473,370,-63,-400,170
150,-17,-326,-685,-191
->
150,-17,-326,-685,-191
473,370,-63,-400,170

35,52,311,277,353,-231,-297,366,283,8,278,28,140,100,-226
-280,-220,197,236,5,-133,-199,161,20,265,251,232,89,61,-78
-44,-41,324,215,177,-12,-425,270,197,175,399,48,-293,477,-5
10,-525,165,148,103,-111,-81,183,122,110,291,160,414,-346,-153
-56,-440,131,209,72,-116,-163,221,146,79,245,154,281,-150,-131
-351,-149,217,329,172,-162,-257,91,193,113,-146,316,37,-17,-202
->
-56,-440,131,209,72,-116,-163,221,146,79,245,154,281,-150,-131
10,-525,165,148,103,-111,-81,183,122,110,291,160,414,-346,-153
-280,-220,197,236,5,-133,-199,161,20,265,251,232,89,61,-78
-351,-149,217,329,172,-162,-257,91,193,113,-146,316,37,-17,-202
35,52,311,277,353,-231,-297,366,283,8,278,28,140,100,-226
-44,-41,324,215,177,-12,-425,270,197,175,399,48,-293,477,-5

543,-197,61,-255,-33
79,59,-129,243,527
-231,-553,-17,70,117
19,49,-30,207,471
111,-513,13,167,-113
-154,135,24,-87,550
229,-610,-11,34,38
349,-540,6,-241,111
-147,-456,58,406,181
->
79,59,-129,243,527
19,49,-30,207,471
-231,-553,-17,70,117
229,-610,-11,34,38
349,-540,6,-241,111
111,-513,13,167,-113
-154,135,24,-87,550
-147,-456,58,406,181
543,-197,61,-255,-33

-284,114,-151,-381,-172
-303,133,-5,-504,-92
-71,247,-11,-614,-159
-227,188,-161,-344,-144
-220,183,-133,-333,19
->
-227,188,-161,-344,-144
-284,114,-151,-381,-172
-220,183,-133,-333,19
-71,247,-11,-614,-159
-303,133,-5,-504,-92

429,243,-301,199,29
-119,-111,109,-28,19
-46,17,27,-35,-21
-580,-325,379,-222,-41
-106,54,90,-119,-28
416,96,-274,268,68
->
429,243,-301,199,29
416,96,-274,268,68
-46,17,27,-35,-21
-106,54,90,-119,-28
-119,-111,109,-28,19
-580,-325,379,-222,-41

-275,201,-253,186,0,191,-245,-64
-413,372,-381,346,0,354,-369,-349
-73,-49,-67,-45,0,-46,-67,-599
-7,-135,-6,-124,0,-128,-8,-601
-119,1,-110,2,0,1,-107,-57
-403,358,-372,335,0,342,-362,-474
-292,210,-270,197,0,201,-262,-118
-248,169,-228,157,0,161,-222,-428
->
-413,372,-381,346,0,354,-369,-349
-403,358,-372,335,0,342,-362,-474
-292,210,-270,197,0,201,-262,-118
-275,201,-253,186,0,191,-245,-64
-248,169,-228,157,0,161,-222,-428
-119,1,-110,2,0,1,-107,-57
-73,-49,-67,-45,0,-46,-67,-599
-7,-135,-6,-124,0,-128,-8,-601

-208,-505,-165,35,351,596,618,17,-157,-176,-304,395,381
-505,-417,532,-377,438,390,304,-216,526,-373,462,-80,302
-526,448,-547,-92,326,-178,502,520,-47,-512,651,449,32
505,549,-199,610,-315,-163,-223,133,-600,454,-524,357,-373
210,-367,-285,358,-251,-400,288,569,142,113,-134,449,-527
-580,-502,450,-563,60,-319,-522,-595,-104,-217,637,-177,323
-466,44,-106,587,443,315,-457,289,70,-174,-44,456,186
->
-526,448,-547,-92,326,-178,502,520,-47,-512,651,449,32
210,-367,-285,358,-251,-400,288,569,142,113,-134,449,-527
505,549,-199,610,-315,-163,-223,133,-600,454,-524,357,-373
-208,-505,-165,35,351,596,618,17,-157,-176,-304,395,381
-466,44,-106,587,443,315,-457,289,70,-174,-44,456,186
-580,-502,450,-563,60,-319,-522,-595,-104,-217,637,-177,323
-505,-417,532,-377,438,390,304,-216,526,-373,462,-80,302
---
-526,-660,-500,-651,0,-652,-486,648,-473,635
-527,-688,-498,-665,0,-670,-481,665,-466,649
-276,-407,-255,-381,0,-388,-244,633,-235,614
->
-276,-407,-255,-381,0,-388,-244,633,-235,614
-526,-660,-500,-651,0,-652,-486,648,-473,635
-527,-688,-498,-665,0,-670,-481,665,-466,649

-231,436,-577,-19,-499,-410,-230,-384,-703,78
-51,-473,8,-547,-677,248,-126,-553,269,578
-338,-541,579,224,659,475,-73,561,662,385
590,92,51,89,-263,417,-311,-607,658,-140
369,208,-161,-320,519,-169,149,134,669,-434
562,-520,-157,-568,-237,-621,-236,-435,421,624
-466,185,312,640,538,43,-359,-458,-624,424
->
590,92,51,89,-263,417,-311,-607,658,-140
562,-520,-157,-568,-237,-621,-236,-435,421,624
369,208,-161,-320,519,-169,149,134,669,-434
-51,-473,8,-547,-677,248,-126,-553,269,578
-231,436,-577,-19,-499,-410,-230,-384,-703,78
-338,-541,579,224,659,475,-73,561,662,385
-466,185,312,640,538,43,-359,-458,-624,424

-73,-84,-120,100,383,-35,59,119,-519,-334
17,-83,62,-71,-417,1,-281,-49,522,179
-41,-307,85,135,-195,130,12,159,217,56
-43,-307,93,136,-200,125,20,152,206,62
-10,498,158,-204,47,-231,607,117,118,124
114,-196,-32,-33,-497,154,-674,-323,530,273
-89,381,-110,-308,126,-453,-180,71,-75,-342
61,84,-34,-174,-338,-86,-494,-219,417,124
->
114,-196,-32,-33,-497,154,-674,-323,530,273
61,84,-34,-174,-338,-86,-494,-219,417,124
17,-83,62,-71,-417,1,-281,-49,522,179
-10,498,158,-204,47,-231,607,117,118,124
-41,-307,85,135,-195,130,12,159,217,56
-43,-307,93,136,-200,125,20,152,206,62
-73,-84,-120,100,383,-35,59,119,-519,-334
-89,381,-110,-308,126,-453,-180,71,-75,-342

6,26,-131,-10,57,-45,144,91,11,-85,470
-16,-37,30,-70,-47,51,-18,-40,-15,4,-447
21,37,94,284,37,-23,66,-48,2,120,-33
9,0,176,-138,-65,-22,-597,-78,28,83,252
-4,-4,-36,184,25,32,374,-3,-25,13,-433
->
21,37,94,284,37,-23,66,-48,2,120,-33
9,0,176,-138,-65,-22,-597,-78,28,83,252
6,26,-131,-10,57,-45,144,91,11,-85,470
-4,-4,-36,184,25,32,374,-3,-25,13,-433
-16,-37,30,-70,-47,51,-18,-40,-15,4,-447

-54,130,593,528,-352,258,285,216,-627,-186,313
-337,-318,384,-5,-266,433,225,368,-138,-294,-74
40,568,-178,-304,-259,601,-97,-424,-265,-371,-50
-350,-623,-248,-266,-617,-570,442,166,475,99,-461
86,-445,-273,299,-385,-493,-115,-434,389,-67,173
-354,-128,581,142,257,-108,-277,380,265,401,-395
239,207,-173,446,-526,-516,-532,-626,-67,545,130
-468,455,-12,49,31,250,-616,438,-610,5,182
->
239,207,-173,446,-526,-516,-532,-626,-67,545,130
86,-445,-273,299,-385,-493,-115,-434,389,-67,173
40,568,-178,-304,-259,601,-97,-424,-265,-371,-50
-54,130,593,528,-352,258,285,216,-627,-186,313
-337,-318,384,-5,-266,433,225,368,-138,-294,-74
-350,-623,-248,-266,-617,-570,442,166,475,99,-461
-354,-128,581,142,257,-108,-277,380,265,401,-395
-468,455,-12,49,31,250,-616,438,-610,5,182

-389,246,-20,-293,353,304
416,-379,20,378,-467,-347
0,0,0,0,0,0
417,-391,20,389,-475,-356
-380,235,-21,-283,342,292
537,-394,-438,-395,467,-491
-370,227,-21,-275,333,282
531,-393,-434,-391,462,-488
431,-424,18,415,-496,-385
542,-434,-513,-450,521,-533
-58,-4,-57,-35,5,58
-530,445,-46,-521,524,511
->
542,-434,-513,-450,521,-533
537,-394,-438,-395,467,-491
531,-393,-434,-391,462,-488
431,-424,18,415,-496,-385
417,-391,20,389,-475,-356
416,-379,20,378,-467,-347
0,0,0,0,0,0
-58,-4,-57,-35,5,58
-370,227,-21,-275,333,282
-380,235,-21,-283,342,292
-389,246,-20,-293,353,304
-530,445,-46,-521,524,511

-32,326,172,-183,569,-71,-202,127
-527,-49,-57,-282,-312,-432,-215,38
-69,-339,29,290,-629,-348,6,-180
-529,-631,-85,226,442,268,-42,-180
->
-32,326,172,-183,569,-71,-202,127
-69,-339,29,290,-629,-348,6,-180
-527,-49,-57,-282,-312,-432,-215,38
-529,-631,-85,226,442,268,-42,-180

173,435,139,169,107,-17,-381,-469
11,364,52,114,36,-183,-308,-229
-174,349,-60,178,-68,-305,-106,56
152,-350,83,-277,-181,231,-15,17
424,-73,54,-60,-123,328,-18,228
-213,370,-49,173,-78,-351,-125,49
-161,-264,-155,-95,-197,-66,306,525
->
424,-73,54,-60,-123,328,-18,228
173,435,139,169,107,-17,-381,-469
152,-350,83,-277,-181,231,-15,17
11,364,52,114,36,-183,-308,-229
-161,-264,-155,-95,-197,-66,306,525
-174,349,-60,178,-68,-305,-106,56
-213,370,-49,173,-78,-351,-125,49
